Some points, one per row:
-1.01|0.03|0.83|1.43|-0.06|-0.97|-1.82|-0.78|-1.90|-1.48|1.52|0.34
2.22|-0.33|-0.85|-1.19|-1.34|-0.47|1.03|0.03|-0.33|-1.91|1.16|0.59
0.60|-0.47|-0.23|-0.14|-0.44|-0.31|-0.12|-0.17|-0.48|-1.85|1.18|0.24
0.43|0.34|1.61|2.90|1.55|-1.06|-1.98|-1.82|-3.23|-1.42|2.49|0.02
-1.35|0.78|-0.37|-0.47|0.24|0.13|-0.07|-0.52|1.22|0.68|0.40|-0.76
-0.25|0.96|0.15|-1.35|-0.54|0.27|0.01|0.45|0.17|1.34|-1.14|0.55
-0.24|-0.08|0.24|0.71|0.83|-0.19|-0.86|-0.93|-0.30|0.32|0.66|0.70
-0.89|0.90|0.78|-0.78|1.63|0.62|0.30|1.13|0.03|0.36|-0.09|0.65
0.08|-0.49|0.24|0.38|0.56|0.00|-0.93|-0.98|-0.35|0.18|0.15|0.34
3.19|-0.08|-1.34|-2.32|-1.54|-1.34|1.38|0.22|-0.21|-1.91|0.54|1.02
-2.28|0.87|-0.50|-1.20|1.10|0.04|-0.41|-0.46|-0.29|0.08|0.33|-0.12
0.38|0.35|-0.20|-1.51|-0.36|-0.82|0.71|1.49|-1.09|-0.25|0.00|1.06
-0.11|-0.41|-0.23|-0.08|1.06|0.69|-0.52|-0.38|1.08|0.26|-0.10|-0.85
-0.41|-0.48|0.35|-0.26|0.54|0.50|-0.81|-0.32|0.52|0.61|-0.43|0.06
0.06|-0.35|-0.29|0.03|0.93|0.81|-0.42|-0.23|1.11|0.18|0.03|-0.54
1.93|-0.78|-0.75|-1.27|-1.34|0.37|-0.54|-1.44|-0.57|-1.13|0.07|0.12
0.51|1.17|-0.15|1.50|-2.75|1.03|1.34|0.51|1.71|-1.44|-1.14|-1.50
-0.10|-0.44|0.12|-0.16|0.24|0.34|-0.85|-0.24|0.00|0.56|-0.24|-0.26
-1.96|0.94|0.24|-1.17|1.76|0.06|0.45|0.69|0.30|0.54|0.23|-0.22
2.69|-0.36|-0.75|-0.82|-1.08|-1.87|1.31|1.01|-0.18|-1.17|0.13|1.48
-0.73|-0.58|-0.80|-0.07|0.77|0.21|-0.74|-0.09|1.09|0.33|0.27|-0.75
-0.15|-0.60|0.03|-0.30|0.37|0.03|-0.71|-0.52|-0.30|0.44|0.06|0.03
-2.55|1.83|0.23|-1.23|1.32|-0.04|0.38|2.96|-1.26|0.96|-0.10|1.27
-0.64|0.20|0.53|-0.56|0.58|0.03|-0.50|-0.47|-0.04|0.54|-0.47|-0.07
1.11|-0.63|-0.43|-0.95|-0.17|-0.80|0.38|0.07|-0.14|-0.06|0.07|0.71
-0.13|-0.37|0.25|1.27|0.55|-0.39|-1.08|-0.99|-0.95|-0.28|0.86|0.90
-0.12|-0.26|0.04|-0.39|-0.15|0.50|-1.03|-0.88|-0.01|0.50|0.03|-0.13
1.76|-0.39|-0.76|-1.46|-0.93|-0.45|0.30|-0.20|-0.03|-0.96|0.17|0.49
1.81|0.54|-0.92|-1.10|-2.59|-0.10|1.79|0.57|1.15|-1.55|-0.28|-0.21
1.82|-0.45|-1.07|0.10|0.51|-0.78|0.97|0.76|0.80|-0.24|0.77|0.36
0.32|0.04|0.65|1.39|0.13|-0.58|0.45|1.44|-0.17|-1.03|1.00|-0.08
-0.67|0.18|0.72|2.02|1.08|-0.99|-1.52|-0.87|-1.23|-1.91|2.51|0.07
16 more points follow, each with its number after it:
0.41|-0.42|0.88|-0.39|1.37|0.13|0.46|0.31|-0.15|1.84|-0.54|0.21 0
1.24|0.06|-0.39|0.57|0.17|-0.26|0.58|1.36|-0.07|-0.17|-0.35|0.36 1
2.66|-0.57|-0.19|-1.47|-1.90|-0.56|0.76|0.40|-1.49|-1.21|-0.48|1.72 2
-0.05|0.04|0.59|1.12|0.15|0.36|-0.48|0.68|-0.08|-0.09|-0.12|-0.63 3
0.13|-0.39|0.77|0.26|1.05|0.34|-0.24|0.47|-1.01|1.65|-1.45|1.06 4
-0.68|0.32|-0.04|-0.59|1.32|0.40|-0.17|0.86|0.56|0.23|0.20|0.03 5
0.75|-0.21|-0.05|-0.22|0.75|0.44|0.24|0.54|0.38|0.59|-0.33|-0.04 6
-0.98|-0.23|-0.98|0.04|0.23|-0.47|-1.33|-0.03|0.33|0.84|-0.32|-0.58 7
2.26|-0.49|-0.91|-0.80|-1.17|-1.05|0.78|0.62|-0.53|-0.90|0.07|1.22 8
-3.28|1.81|0.30|-1.61|2.18|-0.20|1.10|1.45|-0.18|0.63|0.18|0.03 9
-0.14|-0.83|-0.02|-0.50|0.41|0.75|-0.69|-0.73|0.30|0.62|0.43|-0.12 10
-0.29|1.75|0.27|2.62|-3.72|1.14|1.41|1.64|1.00|-1.48|-2.75|-1.77 11
1.76|-0.54|-0.83|-0.35|0.42|-1.28|1.28|1.04|0.70|-0.84|0.88|0.64 12
-0.23|0.31|2.00|3.55|1.32|-0.83|-1.28|-0.25|-2.85|-1.06|3.00|-0.12 13
-0.77|-0.48|0.14|0.12|0.31|0.07|-0.34|-0.68|0.98|0.41|0.76|-0.99 14
-0.80|0.45|-3.43|1.05|0.76|-0.48|-1.65|-0.77|1.15|0.64|0.20|-1.28 15
Which of these numbered points is nearest to each point below, looking only along the 5 directions in which the first points spread most? Its number follows each.
-0.71|2.43|-0.07|3.15|-4.50|1.25|2.48|0.87|1.11|-1.78|-3.37|-1.82 > 11
3.14|-0.97|-1.02|-2.47|-3.00|-0.29|1.22|-0.01|-0.97|-1.65|0.27|1.29 > 2
0.98|-0.39|0.02|0.36|0.86|-0.57|0.52|1.34|-0.49|-0.19|-0.44|1.41 > 1
-0.60|-0.32|-0.73|-0.21|0.88|0.00|-0.88|-0.20|1.01|0.00|0.57|-0.73 > 14
-0.16|-0.31|0.52|0.05|0.67|0.45|-0.60|0.14|-0.06|0.91|-0.72|0.39 > 7
0.72|0.02|1.59|-0.33|1.62|-0.29|1.10|0.54|-0.55|2.25|-1.05|0.43 > 0
0.82|0.45|2.23|-0.62|2.20|-0.55|2.53|1.13|-0.65|3.76|-1.95|0.61 > 0
0.94|-0.01|-0.84|-0.40|0.76|-0.02|0.13|-0.57|0.95|-0.22|0.87|0.08 > 6
1.51|-0.22|-0.83|0.19|0.81|-1.60|2.03|2.24|0.52|-0.21|0.61|1.48 > 12
2.81|-0.47|-1.43|-0.38|0.18|-1.96|2.13|2.02|0.50|-0.90|0.58|1.50 > 12
-0.90|0.80|0.70|-0.82|1.90|0.82|0.03|1.26|0.05|0.35|0.22|0.66 > 5
-0.67|0.26|-3.06|1.05|1.01|0.13|-1.54|-0.36|1.47|0.46|0.42|-1.25 > 15
-0.85|2.03|0.76|3.01|-4.38|1.27|1.55|1.50|1.25|-1.41|-2.72|-1.77 > 11
1.65|-0.56|-0.63|-0.38|-0.07|-1.04|0.82|1.20|0.16|-0.36|-0.07|1.17 > 12
0.25|-0.15|0.69|0.36|1.40|0.57|0.40|0.64|-0.25|1.15|-0.74|0.75 > 5
-1.26|-0.11|0.32|-0.20|-0.13|-0.25|-0.99|-1.02|0.08|0.13|-0.09|-0.37 > 7
-0.85|0.43|-3.05|0.91|0.25|-0.90|-2.04|-0.55|0.42|0.58|-0.12|-1.00 > 14
-1.33|0.96|1.52|2.73|-2.19|0.36|-0.12|0.61|-0.65|-0.85|-0.12|-0.49 > 3
-0.67|1.81|0.27|1.39|-4.61|1.08|1.42|1.26|1.90|-1.23|-2.05|-1.00 > 11
-0.19|-1.51|-0.17|-0.39|0.57|0.62|-0.54|-1.14|-0.19|0.89|0.00|0.48 > 10
-4.74|2.20|-0.67|-1.62|1.70|-0.47|0.92|2.35|-0.70|1.19|0.46|-0.19 > 9
-2.18|1.15|0.16|-0.56|1.00|-0.38|0.06|0.90|-0.03|-0.04|0.55|0.31 > 5
-0.26|0.01|2.18|3.69|1.43|-1.20|-1.12|-1.02|-3.04|-0.95|3.28|-0.53 > 13
-0.31|-1.36|0.13|-0.45|0.59|0.77|-0.73|-0.98|-0.12|1.01|0.30|0.40 > 10
-4.28|2.22|-0.39|-1.52|1.71|-0.09|0.99|1.65|-0.61|1.46|0.20|0.10 > 9
0.12|2.20|0.05|3.18|-3.25|1.39|2.12|2.41|2.11|-1.92|-2.10|-2.69 > 11
-0.27|-1.45|-0.10|-0.07|2.10|1.25|-0.13|-0.59|1.03|0.82|1.02|-0.16 > 15
-0.77|-0.08|1.30|2.20|0.16|-0.30|-1.00|0.37|-1.26|-0.28|0.49|0.27 > 3
-0.15|1.69|-0.04|2.49|-2.87|1.31|1.02|1.38|0.98|-1.23|-2.13|-1.59 > 11
0.70|0.22|1.89|3.80|1.88|-1.58|-1.75|-1.17|-3.26|-1.70|3.64|-0.18 > 13
0.44|-0.20|0.51|0.21|1.43|0.70|0.46|0.91|-0.27|1.29|-1.04|0.50 > 5
0.72|-0.26|-0.50|-0.54|-0.11|0.11|-0.23|-0.23|0.82|-0.10|0.37|-0.53 > 6
-0.44|-0.10|-0.11|0.16|0.59|0.71|-0.30|-0.65|1.17|0.29|-0.29|-0.54 > 14
1.01|-0.13|-0.41|0.39|0.35|0.80|0.13|0.46|0.82|-0.29|-0.71|-0.67 > 6
3.93|-0.56|-0.82|-2.33|-2.85|-1.08|2.09|0.08|-1.40|-2.48|0.53|1.51 > 2
-0.25|0.10|2.27|3.13|0.67|-1.38|-1.73|-0.33|-3.37|-1.09|2.36|0.13 > 13
0.33|0.43|2.56|3.75|1.19|-1.84|-2.22|-1.59|-4.01|-1.54|3.35|0.42 > 13
-2.46|0.15|-0.81|-0.03|0.00|-0.80|-0.62|-1.10|1.24|-0.21|0.96|-1.22 > 14
1.44|0.00|-1.18|-1.12|-0.01|-0.18|0.49|0.02|1.37|-0.17|0.53|-0.41 > 6
-0.22|-0.64|-0.21|-0.15|1.02|0.55|-0.33|-0.32|1.33|0.56|0.08|-0.81 > 15
-0.17|0.31|-0.43|-0.28|0.13|0.17|-0.82|0.20|0.49|1.24|-0.49|-0.51 > 7
-1.23|0.15|1.64|2.84|0.54|-0.09|-0.42|1.35|-0.60|-0.60|1.21|-0.87 > 3
-0.42|-1.67|0.24|-0.44|0.58|0.62|-0.29|-0.93|0.36|0.60|0.49|0.11 > 10
-1.58|0.18|0.08|-0.08|0.07|-0.03|-0.58|-0.40|0.62|0.35|0.24|-0.71 > 7
0.32|0.49|-0.36|-1.58|0.01|-0.63|0.83|1.44|-0.60|-0.25|0.16|0.87 > 1
-4.14|1.91|-0.47|-1.68|2.18|0.12|1.32|2.00|0.21|1.24|0.91|-0.46 > 9
-0.07|-0.99|0.17|-0.26|0.41|0.41|-1.05|-0.48|-0.02|0.50|-0.59|-0.06 > 10
0.56|0.03|1.55|-0.41|0.99|-0.24|0.52|0.49|-1.27|2.13|-1.29|0.62 > 4
0.10|-0.71|0.04|-0.11|0.41|-0.17|-0.81|-0.56|-0.03|0.37|-0.55|0.11 > 10
-1.07|1.40|0.05|2.49|-3.94|1.11|1.68|0.11|0.96|-0.51|-2.86|-1.74 > 11
-0.78|-0.44|-1.06|-0.09|0.38|-0.34|-1.07|0.12|0.71|0.12|0.06|-0.36 > 7
-0.30|2.06|0.49|3.10|-3.56|1.26|2.10|2.09|2.23|-1.70|-2.05|-2.32 > 11
-4.19|2.06|-0.76|-1.71|2.31|-0.09|1.27|2.00|0.36|1.16|0.80|-0.46 > 9
-1.30|0.01|1.52|2.60|0.16|-0.16|-0.71|0.55|-1.26|-0.28|0.37|0.00 > 3
-0.47|-0.58|0.16|0.02|0.56|0.32|-0.38|-0.49|0.92|0.43|0.53|-0.72 > 14
0.03|0.76|1.07|2.15|-0.28|-0.13|-0.73|-0.63|-0.96|-1.28|1.05|-0.55 > 3
3.04|-0.10|-1.02|-2.48|-2.07|-1.22|1.06|0.01|-0.84|-1.72|0.20|1.44 > 2
-0.26|0.31|-0.82|-0.92|0.69|-0.81|0.70|0.51|0.00|-0.47|0.63|0.51 > 1
0.80|-0.07|-0.14|0.19|0.26|0.60|-0.35|0.48|0.72|0.13|-0.42|-0.72 > 6
0.65|0.42|2.19|-0.80|1.82|-0.25|2.34|1.13|-0.95|3.78|-1.58|0.47 > 0
-4.42|2.15|-1.28|-1.76|2.18|0.37|0.96|2.23|0.54|1.40|1.43|-0.82 > 9
-0.25|-0.02|0.59|-0.24|0.60|0.36|-0.13|-0.20|-0.46|0.96|-0.62|0.16 > 7
-0.20|0.87|-0.09|1.94|-1.36|0.87|0.33|0.57|0.59|-0.85|-0.79|-0.78 > 3
-0.06|0.53|1.52|-0.78|1.73|-0.35|1.64|1.52|-0.80|2.64|-1.31|0.60 > 5
-1.12|2.29|0.28|3.18|-5.17|1.27|2.43|0.13|1.60|-0.94|-3.33|-2.12 > 11
-0.77|2.23|0.24|3.29|-4.68|1.14|2.19|0.99|1.51|-1.12|-3.11|-2.14 > 11
3.36|0.19|-1.16|-2.45|-2.28|-1.79|1.35|0.19|-0.97|-1.84|0.47|1.57 > 2
0.30|-0.32|-0.26|-0.11|0.58|-0.33|0.16|0.45|0.41|0.02|0.17|0.40 > 6
2.41|-0.22|-1.32|-1.68|-0.81|-0.62|0.98|-0.01|0.62|-0.93|0.70|0.41 > 8
-0.21|0.07|1.18|-0.02|0.70|0.45|0.07|-0.02|-0.96|1.18|-1.66|0.78 > 4
2.98|-0.63|-0.73|-1.92|-2.64|-0.33|0.85|-0.42|-1.12|-1.72|0.12|0.92 > 2
0.64|-0.78|0.34|0.54|1.07|0.31|-0.61|0.72|-1.33|0.38|-1.55|1.63 > 4
-0.56|2.00|-0.27|2.95|-4.69|1.01|2.16|0.51|1.06|-0.92|-3.05|-1.74 > 11
-1.29|-0.03|1.45|2.76|0.26|-0.57|-0.48|0.93|-1.38|-0.47|0.14|0.22 > 3
